In the rows, zero is written as 128.
Each named move below is a turn or a mirror, shown by a few rows before and after it. Which moves, in which order, take the first row of each later pair to the second? The first pair is answered.
Q216 (before => after):
111 169 91 84 128 131 74 143 89 156 => 107 163 94 77 132 128 64 145 95 149
111 170 116 135 128 128 133 125 110 162 => 87 148 135 113 143 107 102 140 143 136
116 146 132 164 140 136 162 166 150 140 => 110 139 139 161 143 130 150 171 163 132
Q228 (before => after):
171 128 117 170 93 135 151 99 126 145 => 140 112 96 121 88 152 115 80 137 127
103 108 124 125 160 115 106 146 153 96 => 124 114 139 158 166 104 128 155 146 107
141 78 125 119 114 136 127 125 146 91 => 160 86 138 148 119 122 146 136 137 105
Q41 (before => after):
133 145 127 149 123 147 132 98 96 161 => 147 137 112 147 126 147 120 102 96 155
123 117 192 151 132 83 152 152 126 134 => 132 112 194 155 118 102 165 137 123 131
103 115 134 109 140 99 91 156 151 113 => 80 118 153 112 130 112 111 141 154 114
Now pairs of rows:
Between the rows of a pair lie two moves.
115 136 95 81 153 109 78 140 128 118 => 110 179 100 110 132 137 131 113 88 161
Q41 Q216
137 119 124 143 149 118 114 149 138 148 => 110 122 147 141 142 125 131 137 143 155
Q41 Q41
106 157 116 104 86 182 151 72 73 148 => 135 142 204 183 135 100 181 150 113 136
Q216 Q228
169 64 99 138 90 190 161 64 123 101 => 198 54 68 128 132 145 97 112 141 81
Q41 Q216
122 91 124 127 140 123 111 145 153 108 => 102 95 141 126 137 130 120 138 159 115
Q41 Q41
103 151 206 153 92 112 156 138 135 105 => 146 145 181 162 71 137 177 116 117 107
Q216 Q41
175 79 142 167 112 126 149 135 153 105 => 197 103 126 178 126 122 146 145 132 119
Q41 Q216
188 107 73 122 102 163 142 100 112 116 => 139 82 104 89 140 116 79 144 168 83
Q216 Q41
135 140 98 112 163 103 90 146 115 141 => 108 158 116 118 160 103 107 144 112 156
Q216 Q41
116 123 119 104 115 170 152 96 127 119 => 127 103 115 93 121 163 129 104 143 106
Q216 Q41
204 97 72 115 116 162 103 102 115 92 => 165 95 89 94 160 106 53 146 145 78
Q216 Q41
161 130 119 130 151 99 99 157 133 132 => 168 145 97 129 135 121 113 140 109 146
Q228 Q216
161 110 102 120 111 127 104 133 126 89 => 168 108 117 138 116 111 114 147 128 94
Q228 Q216
107 126 139 145 156 90 111 154 182 128 => 116 157 137 172 124 127 174 113 143 169
Q41 Q216
121 141 148 138 110 150 162 102 100 149 => 176 129 104 142 127 139 139 119 95 136
Q41 Q41
196 220 77 151 157 115 125 155 93 158 => 138 180 52 55 150 134 46 134 129 121
Q228 Q216
74 182 112 104 135 152 123 118 102 171 => 52 148 133 93 119 166 125 100 126 148
Q216 Q41
77 108 209 155 140 96 136 154 177 120 => 136 70 183 171 90 153 178 104 163 109
Q41 Q41
119 109 142 95 133 103 93 169 147 107 => 169 146 138 156 128 109 154 165 106 147
Q228 Q216
71 150 194 153 152 79 133 150 144 148 => 117 163 170 178 113 125 188 106 106 172
Q216 Q41
156 93 162 141 128 90 123 152 169 102 => 133 103 99 80 93 148 100 97 140 113
Q216 Q228
102 160 133 109 152 72 76 166 166 129 => 150 205 118 161 136 91 135 149 117 172
Q228 Q216
181 160 80 141 134 129 107 141 94 149 => 133 160 106 123 162 94 71 170 120 139
Q41 Q216
148 107 159 148 103 141 168 110 136 125 => 127 87 164 124 110 134 138 114 162 110
Q216 Q228
173 136 68 107 114 132 102 130 110 135 => 191 130 108 152 139 93 118 163 125 135
Q216 Q228
145 156 122 171 158 112 146 151 111 144 => 96 133 165 147 160 103 133 154 146 125
Q216 Q41
123 115 123 116 90 192 140 75 134 127 => 179 115 74 115 132 151 85 117 129 110
Q41 Q41
189 97 106 132 152 112 98 151 147 107 => 178 138 109 138 171 95 96 168 133 124
Q216 Q41
118 94 118 94 83 169 133 83 143 90 => 132 81 171 148 114 113 152 139 177 83
Q228 Q216
121 150 71 73 100 174 104 97 95 143 => 110 127 78 58 121 148 69 127 119 119
Q41 Q216
32 154 188 104 138 104 112 136 140 134 => 46 186 144 100 111 150 134 96 91 166
Q216 Q228
89 164 119 95 144 127 105 142 121 146 => 109 179 126 127 144 128 130 143 102 159
Q216 Q228
99 166 157 157 105 149 171 94 96 172 => 88 80 177 108 128 116 97 129 173 97
Q41 Q216
115 129 103 132 152 133 109 159 125 118 => 112 146 102 145 149 137 119 151 112 131
Q216 Q41
137 84 146 122 173 82 97 176 186 104 => 158 171 129 173 130 140 195 120 104 182
Q41 Q216
127 120 160 161 105 151 171 92 128 141 => 188 113 104 168 129 131 134 121 120 127
Q41 Q41
82 147 87 86 110 163 154 94 121 153 => 118 153 140 169 141 108 200 142 130 164
Q216 Q228
117 180 144 140 155 109 178 100 66 163 => 63 119 198 103 147 105 153 98 127 114
Q216 Q41
97 165 157 134 163 95 130 158 135 144 => 107 145 166 143 110 149 179 106 125 146
Q41 Q41
91 90 155 117 129 125 155 113 152 123 => 142 74 123 125 115 136 152 107 145 114
Q41 Q41
159 131 89 110 105 147 129 102 112 118 => 153 127 92 96 132 114 95 129 126 107
Q41 Q216
85 87 140 103 102 168 119 108 131 119 => 107 90 183 161 126 124 145 149 140 119
Q228 Q216
104 104 171 138 127 107 140 131 154 134 => 124 136 146 147 107 136 167 106 116 159
Q228 Q216
94 118 132 100 157 101 81 155 165 110 => 156 163 136 182 154 106 153 156 116 157
Q228 Q216
160 115 64 131 103 163 119 113 120 117 => 141 79 105 131 129 122 92 148 163 86
Q228 Q216
47 156 153 97 132 115 118 127 136 141 => 102 168 121 125 100 155 162 90 97 163
Q216 Q41
135 62 136 121 81 180 164 62 144 105 => 202 67 74 113 140 122 85 133 139 85
Q41 Q41
147 119 165 166 185 64 101 210 157 97 => 166 185 144 198 170 86 158 186 102 156
Q216 Q41
180 140 124 161 115 137 132 81 109 147 => 137 108 117 101 115 142 74 85 143 112
Q228 Q216
106 135 141 132 101 156 121 75 107 131 => 114 110 137 122 102 156 106 78 123 109
Q216 Q41
124 48 144 110 93 107 139 162 158 87 => 200 101 76 145 93 117 159 157 95 127
Q216 Q41
31 141 141 64 168 96 44 194 151 135 => 114 200 164 192 174 76 152 214 94 195
Q228 Q216
80 168 155 97 132 139 112 120 134 149 => 105 187 157 131 130 134 140 122 117 165
Q216 Q228
90 166 118 109 118 134 108 92 89 129 => 80 131 128 90 122 130 93 101 119 105
Q41 Q216
145 103 81 113 135 145 103 122 131 107 => 147 135 72 128 138 142 118 122 107 135
Q41 Q216
94 145 155 132 128 105 125 143 116 134 => 112 148 151 139 112 124 152 124 101 140
Q216 Q41
151 83 134 140 142 111 119 151 150 104 => 177 120 113 163 150 112 132 155 116 134
Q216 Q41
141 148 73 79 116 130 99 107 98 91 => 92 168 97 74 133 110 89 122 108 98
Q41 Q41
89 155 141 130 118 141 157 113 116 149 => 88 144 166 139 133 120 152 134 136 138
Q216 Q228
87 159 172 148 146 108 136 139 130 143 => 66 152 150 105 133 134 108 116 132 137
Q216 Q228
150 125 162 161 156 107 109 157 134 99 => 152 158 163 178 142 127 147 134 107 126
Q41 Q216
99 143 177 162 151 77 159 171 155 146 => 109 185 104 129 106 150 172 102 93 182
Q228 Q216
100 95 171 130 115 145 151 88 115 143 => 178 78 116 134 124 141 130 102 104 131
Q41 Q41
165 144 78 124 143 135 98 118 111 156 => 101 134 121 105 157 111 72 133 150 139
Q216 Q41
122 69 109 86 77 148 114 112 130 139 => 153 88 83 94 83 151 113 112 109 156
Q41 Q216
85 129 131 144 121 136 113 90 110 199 => 79 94 142 131 108 147 109 82 131 178
Q216 Q41
144 155 73 119 155 139 105 114 103 150 => 83 137 115 96 168 119 84 127 139 132
Q216 Q41
164 128 96 94 92 105 117 163 138 73 => 101 152 138 83 106 86 114 172 147 85
Q41 Q41
121 125 114 109 114 159 142 103 131 124 => 115 108 148 123 132 122 133 132 160 105
Q228 Q216
109 38 90 49 141 142 32 109 123 66 => 194 68 178 212 185 56 135 189 118 101
Q228 Q216
113 156 149 119 117 118 129 124 114 175 => 105 142 164 118 126 104 124 135 126 158
Q216 Q228
153 85 159 144 117 143 142 125 168 98 => 194 101 127 157 128 138 141 132 146 112
Q216 Q41
72 88 131 75 85 173 124 79 140 97 => 125 91 95 86 79 189 134 71 122 101
Q41 Q216
144 164 146 124 170 129 151 152 138 162 => 123 143 165 115 167 125 148 150 160 146
Q41 Q216
84 145 142 122 119 117 137 129 126 138 => 86 120 146 116 107 131 142 119 135 128
Q41 Q216
157 105 125 134 118 135 138 130 125 128 => 144 116 128 127 143 111 116 157 130 129
Q41 Q41
141 131 118 141 145 119 119 112 89 141 => 99 113 146 132 153 105 104 120 115 122
Q216 Q41
146 164 60 108 148 123 102 138 98 143 => 78 183 108 102 152 119 115 136 105 156
Q41 Q41
172 175 133 201 163 102 164 152 98 157 => 82 127 208 166 171 85 135 159 166 119
Q216 Q41
156 134 130 142 138 151 155 112 95 136 => 141 103 138 119 166 119 109 145 135 106
Q41 Q216
139 120 77 82 127 142 86 117 115 118 => 154 106 135 133 160 84 98 173 147 109
Q228 Q216
157 121 157 155 169 97 131 158 118 118 => 115 121 189 153 156 111 153 138 122 127
Q41 Q41
83 151 138 111 148 106 114 117 112 146 => 95 152 134 121 124 129 140 92 98 155
Q216 Q41
130 143 51 102 110 167 127 111 91 161 => 94 86 117 92 154 102 80 171 167 111
Q228 Q216
144 118 73 107 112 131 148 87 140 120 => 134 98 115 121 131 95 130 121 175 100
Q228 Q216
96 78 168 102 84 159 115 118 139 100 => 135 117 149 140 72 178 162 100 96 138
Q216 Q228
157 130 137 155 139 99 115 147 137 140 => 156 147 102 128 117 138 114 114 111 153
Q228 Q216
198 144 110 171 122 118 163 142 98 151 => 149 170 131 162 159 81 135 176 107 155
Q41 Q41
133 119 147 138 114 149 159 106 154 115 => 169 113 116 136 130 135 133 130 150 108
Q41 Q41
154 101 132 141 87 150 128 86 115 129 => 162 88 158 169 102 119 132 115 137 121
Q216 Q228
128 141 104 99 90 176 154 89 117 139 => 103 100 159 99 124 125 117 142 176 96
Q228 Q216
37 183 156 99 136 138 133 106 99 176 => 132 139 106 113 82 194 168 61 75 155
Q41 Q41
169 122 122 120 145 109 127 141 100 109 => 119 138 155 116 148 96 123 146 104 119
Q41 Q41
120 162 178 164 132 120 171 146 97 168 => 68 116 184 99 141 110 101 154 148 126
Q216 Q228
134 156 126 152 84 164 183 85 100 159 => 116 109 196 170 128 93 158 151 167 117
Q216 Q228
149 89 165 156 109 121 175 119 155 115 => 182 84 137 156 135 98 144 145 154 110
Q41 Q41
81 174 135 114 109 111 138 151 143 171 => 75 142 148 103 92 125 138 133 165 149
Q41 Q216
97 153 198 153 154 84 155 171 145 139 => 128 162 183 172 123 123 201 135 114 163
Q216 Q41
129 118 175 195 105 132 220 114 141 154 => 85 111 115 95 73 192 165 57 137 143
Q228 Q216
128 95 150 124 143 101 96 140 141 100 => 169 140 114 154 138 119 129 128 92 138
Q216 Q41
170 58 82 81 157 93 90 142 141 94 => 218 89 98 149 163 80 150 162 111 126
Q228 Q216
118 113 184 125 128 94 169 114 163 133 => 165 123 148 145 115 116 189 100 135 145
Q216 Q41
167 78 150 195 122 111 148 144 145 113 => 182 96 140 202 131 105 151 151 131 120
Q41 Q216
80 204 136 135 129 151 151 129 77 190 => 64 168 189 146 165 94 127 177 133 156
Q216 Q228
81 147 152 134 141 99 129 149 158 140 => 102 175 126 149 124 123 155 124 118 169
Q228 Q216
157 138 79 111 126 149 111 121 110 127 => 114 156 98 102 150 122 95 146 118 134
Q41 Q41
164 100 116 109 126 141 105 114 138 105 => 183 117 115 135 124 141 134 112 117 119
Q216 Q228
91 80 172 120 143 132 118 134 160 106 => 172 128 109 159 128 161 162 111 93 147
Q216 Q41
151 96 108 113 144 104 72 158 162 104 => 71 111 164 110 135 101 97 142 176 119
Q41 Q41
153 109 143 175 105 97 166 130 117 109 => 153 103 142 168 119 84 143 149 136 100
Q41 Q216
146 119 97 109 143 115 95 138 129 111 => 82 134 139 104 144 113 107 133 136 119
Q41 Q41
142 109 132 92 150 130 106 156 158 109 => 163 135 93 93 127 165 130 122 120 135
Q216 Q228
137 84 197 179 119 164 175 120 167 87 => 199 77 148 179 143 144 138 146 160 76
Q41 Q41
98 140 143 117 122 136 129 103 104 149 => 97 111 151 102 120 129 108 108 133 123
Q41 Q216
104 101 105 74 114 145 91 109 135 94 => 153 137 66 96 116 151 104 109 97 125
Q216 Q41
108 134 146 115 169 93 83 134 144 127 => 120 162 102 102 142 138 98 93 105 146
Q216 Q228
73 162 138 111 119 144 127 83 112 156 => 72 112 142 89 115 139 101 88 148 117
Q41 Q216
157 123 85 112 130 112 118 128 132 95 => 143 142 87 113 149 100 112 143 127 100
Q216 Q41
29 137 156 128 86 186 165 71 106 153 => 76 81 135 121 64 204 161 55 121 118
Q216 Q41
140 112 160 185 107 176 176 97 144 147 => 138 65 163 159 114 159 141 116 183 113
Q216 Q41
128 99 147 127 142 105 101 155 162 92 => 172 143 124 170 127 127 157 134 110 137
Q228 Q216
195 116 69 132 115 155 120 103 104 108 => 134 98 108 95 151 105 62 144 150 84
Q216 Q41
93 107 121 120 124 134 97 171 141 119 => 114 134 93 127 104 166 124 143 102 145
Q216 Q228
168 99 117 170 191 97 107 162 104 152 => 164 116 66 131 159 148 102 116 75 166
Q228 Q216
76 174 142 132 120 138 135 113 120 169 => 75 138 154 122 98 158 144 93 136 152
Q216 Q41
137 172 163 126 147 124 124 141 98 137 => 116 155 167 102 151 122 103 148 119 116
Q216 Q228
153 141 76 123 109 161 131 86 104 132 => 119 93 124 102 140 113 88 132 168 87
Q228 Q216
171 144 104 162 136 97 91 142 130 129 => 163 150 80 137 122 122 85 120 119 134
Q228 Q216
40 165 146 73 146 146 110 103 144 94 => 96 216 138 139 136 161 184 95 89 145
Q216 Q228
86 101 172 90 82 165 135 85 172 133 => 177 108 113 113 68 184 147 72 135 141
Q216 Q41
97 106 157 109 127 108 105 145 157 111 => 143 144 155 167 121 115 164 140 113 149
Q228 Q216
142 137 143 144 168 85 112 168 137 128 => 156 167 92 129 138 134 131 125 93 159
Q228 Q216
87 192 111 120 136 139 126 132 115 143 => 73 171 131 114 148 119 106 152 143 129
Q228 Q216
119 133 163 138 183 73 112 156 141 119 => 98 143 103 71 148 138 82 96 113 125
Q216 Q228
82 149 93 116 121 158 123 96 109 124 => 76 120 146 139 153 107 117 142 151 101
Q228 Q216
131 64 95 105 100 150 117 85 166 92 => 130 77 86 100 140 112 73 124 168 93
Q41 Q41
93 146 169 175 121 134 164 122 110 163 => 91 103 180 161 105 147 159 112 135 132
Q216 Q41
103 131 149 140 96 141 150 101 119 102 => 128 109 136 137 89 145 140 99 122 87
Q216 Q41
95 125 108 76 144 157 87 85 102 120 => 150 159 136 169 152 132 157 113 72 157
Q216 Q228
139 99 113 104 145 113 89 152 155 102 => 181 135 118 160 142 103 143 159 127 133
Q228 Q216
101 147 176 131 150 102 150 158 127 134 => 123 151 168 141 126 133 186 132 111 149
Q216 Q41
87 115 157 86 167 86 93 141 155 107 => 150 165 155 164 158 91 172 136 106 160
Q228 Q216
112 127 154 97 127 122 115 127 149 116 => 132 115 144 103 106 142 134 108 143 109
Q41 Q41
92 96 191 150 125 123 162 135 189 106 => 177 118 131 184 108 153 198 114 131 134
Q216 Q41
110 189 93 102 140 125 106 134 113 153 => 77 170 120 88 141 124 102 133 135 142
Q41 Q216
35 196 210 137 105 98 136 138 101 158 => 36 204 185 121 96 119 139 113 87 170
Q228 Q216
146 137 125 127 136 120 102 148 134 113 => 107 145 148 124 130 125 119 140 135 122
Q41 Q41
132 91 142 112 174 87 61 175 172 91 => 150 188 125 174 126 150 182 105 75 183
Q41 Q216
100 143 145 139 141 118 120 135 131 121 => 101 149 130 121 132 134 115 121 119 125
Q216 Q228
